rotation steps, each row followed by its count of steps:
The counts run from 0 to 758.
[113 140 100 172 157 127 155 193 136 115  85 140 102 130 142 142 161 109
 124 188 118 120 109 151 124 156  95 102 124 120 110 139 120 138 146 142
 138 158 124  89 170 149]
415
[120 145 101 142  55 103 105 120 120 110 137 107 152 131 107 122 137 132
 148  86 108 123  96  94  97 111 131 149 157 136 110  61 132  76  84  99
 140 171 133 125  79 147]
181
[ 86 162  95 127 130 143 129 112 124  85 140 144 142 132 141 133 112  73
 100 101 118 121 143  95 129 100 169 159 105 150 161  73  81 162 105 140
  93 149 138 155 113 107]
296
[118  71 154 127  91 162 102 116 126 137 124 152 127 126 122 119 135 127
 126 155 123 109 102 150  68 117  74 138 153 147 141 158  96  98 169 137
  59 140  85 142 133 141]
726
[107  88 128 114 171 131  97 150 113 124 165 167 103 157 150 135  84 139
 135 177 187 126 128 120 148 126 141 155 132 151 199 159  90 142 130 152
 110  98 127 136 130 126]
479
[ 97  82 140 153 148 124  87 171 156 127 100 136  96 112 163  95 113 138
 114 192 169 139 136 157  92 154 121 118 146 134 132 183 131  58 139 143
  91 133 114 148 146 123]
239
[178 108 135 206 117 160 125 163 126 152  84 122 123 145 124 123 110 105
 122 120  84 138 126 165 122 175  81 148 110 113 110 149 106 136 130 112
 118 168  90 105 149 116]
220
[151 134 171 178 135 133  90 149 100 106 115 174 117 111 153 115  90 145
 124 174 142 137 122 131  98 166 133 116 124  99  82  93  85  96 135 123
 153 105 133  75 160 134]
264
[157 143 101 120 131  91 146 109 129 129 146 177 170 154 156 128 139 165
 158 109 125  99 136  67 104 121  81 131 173 139  87  73 139 101 136 124
  88 114 139 104 109 145]
688
[150 155 163 200  91 145 108 121 110  89 120 113 124 125 116 123  66 117
  93 107  99 148 116 160 138 123  98 171  98 140 155 114 118  92 124 135
 137 147 121 138 101 100]
465
[136 102 167 131  95 122 100 108 106 127 115 114 157 134  94 124 120 194
 170 119 136 127  68 138  95 140  79 127 139 144 113 121 141  54 121 125
 102 152 103 150  87 143]
354
[129 159 103 146 114  89 144 125 127 107 102 118 132 110 110 140 147 137
 126  79  97 127 103 114 118  78  83 132 168 135 147  99 186  85 127 121
 134 185 119 135  84 140]
4
[122 117 134 118 137  89 129 118 139 125 144  89 121 145 129 146  97 139
 173  98 124 129 122  91 133 182 136 131 118  96  81  98 112 112 115  94
 193 124 161 130  65 116]
184
[119 114 117 105 149 171 137 201 138 118  84 154 116 179 153 116 161 116
 135 173 123  96  94 126 121 117 100 119 116 156 118 165 158 164 119 193
 104 165 115 145 135 134]
237
[ 77  97 120  87 150 144 164 112 173 149 125 131  95 124 164  88 126 135
 119 124 107  73 171  99 136  92  94 152 147 105 150 123 126  96 120 124
 146 105 175  89 122  92]
608
[165 170 104 193 138 108 110 156 120 125 156 156 143 143 147 138 130 123
 133 154 145 183 157 134 125 163 107 160 114 153 101  59 129  98 138 108
  97  97 132 119 158 153]
662
[ 95  91 101  77 123 124 148 130 153 139 145 115 145 177 137 127 136 105
 140  71  88  89 111 127 104 149 126 163 145 125 112 138 187 139 143 143
 136 134 130 185  86 115]
561
[ 95  85 156 116 109 150  68 130 118 136 129 169 115 105 146  93 112 149
 129 178 146 108 103 119  95 113 106  98 171 138 127 133 130  63 159 161
 137  94 118  89 141 125]
438
[ 75  82 131 132 132 110 114 124 138 122 109 108  86 124 110 137 106  98
 134 155 155 134 143 101 171 122 158 120 151 106 163 130  78 108  73 110
 151 177 170 117 108 143]
14
[110 122  97  82 141 118 132 140 149 141 125 162 143 115 159 123 144 154
 128  71 110 103 132  84 106 113 147 116 151 101  91  78 187 109 153 142
 176 108 141 116 138  92]
603
[108 105 180 111 105 157  79 144  82  68 145 167  97 140 162 141  91 110
 125 169 147 142 101 132 127  99 119 132 139 142 162 136  96 113 135 170
 155 130 126 103 103 165]
107
[125 137  89 137 146 108 130 135 147 171 175 151 133 157 115 126 116 127
 143  83 153 132 156 105 153 178 174 182 101 119 104 102 112 143 144 124
 156  82 150 147 156 103]
142
[ 77 120 112 123 183 107 142 107 142 121 127 132 107  90 132 121  86 118
  96 168  98  99 129 117 128 126 160 113  91 123 185 115  41 126 105 147
 140 111 143 111 101  89]
453
[167 151 129 142 149 119  89 136 134  95 152 132 117 164 157 155  86 142
 148  64 162 145 140 118 190 123 147 178 145 132 136 130 174 135 126 123
 147 146 109 168  94  97]
314
[103  82 135 131  96 148 122 130 126 125  89 125 132 142 126 137 157  78
 108 131  92 170 128 154 103 141  60 114 187 167 136 147 169  99 165 154
 107 134  94 164 129 127]
41
[155 133 174 122 107 168 112 119  99 110  94 134 111 176 128 150 117 149
 156 118 150 147 129 108 169 110  78 132 159 115 111 131 139 124 109 149
 142 185 141 110 109 170]
351
[122  90 176 120 143 186 132 111 136 134  88 124  83 190 158 140 121 137
 117 135 123 122 146 137 151 134  91 149 152 110 155 186 107 137 147 143
 112 162 138 161 113 124]
723
[145 107 152 164 150 125 107 190 129 134 104 136  86 138 153 120 111 157
 157 188 146 105  95 147 132 177 102 128 114  89 123 156 125 118 153 142
 180 127 116  87 147 138]
593
[149 137 144 149 139 144 116 107 105  92  67 178 112 132 138 186 150 140
 124 109 122 147 162  90 168 108  82 107 194 108 112 110 137 138 151 143
 121 195 116 106 138 136]
529
[191 115 153 161 154 136 108 162 148 116  96 100 115 160 170 115  83 151
 129 121 117 117 115 154 144 134  88 148 152 103 122 179 157 122 157 111
 126 177  90 131 105 107]
398
[ 54 151 113 117 130 122 189 134 160 133 108 111 162 152 122 147 152 130
 120 143  91 139 129 106 121 168 135 128  95 135 110  57 108 126  81 144
 135 135 190 119 124 135]
12
[125 131 146 174 114 153 109 100 125 105 112 152 115 138 136 159 144 103
  73 136 126 201 177 166 142 116  86 164 143 144 156 113 133  75 160 145
 111 128 150 156 152 148]
130
[115  97 117 174 169 114 126 114 121 129 124 167 104 112 112 145 107 133
 105 194 123 116 127 183 130 157 129 136  98 145 197 141  60 139 149 152
  98 110 102 121 137 140]
128
[ 75 113 150 175 118 143 102 113 120 120 102 159 133 103 119 149 124 117
  78 165 125 175 136 161 108 151 128 113 107 162 139  90  80  92 134 155
 130 103 137 142 176 138]
459
[169 106 157 142  98 131 110 155  80 104 116 142 113 159 143 158 100 115
 185 141  96 142  94  95 131 140  90 130 153 140 145 123 113 139 132 128
 159 166 103  87  76 170]
22
[ 85  90 132 100 136 149 118 106 127  93  92 128  86 145 154 151 121 107
 116 189 133 155 153 105 125 108 128 115 153 133 174 138  68 138 121 132
 113 150 128 132  91 148]
369
[126 118 131 167  89 137  89 137  91 132 149 197 138 117 111 156 119 100
 127 148 113 159 116 145 105 161 101 125 117 150 112  76 119 113 163 151
 149  78  90  92 161 137]
463
[ 94 126 103 112 125 145 156  77 156 150 117 132 132 172 127 141 152  94
 117  77 110 141 180 103 124 166 147 147 129 105  93  88 100 147 117 122
 126 151 184 135 132 118]
540
[ 56 121 101  89 166 116 132 156 134 102  84 157 116 119 146 151 148 123
  98 194 110 112 108 109 120 110 137  72 125 135 141 106 117 144 140 181
 145 128 130 117 148 130]
610
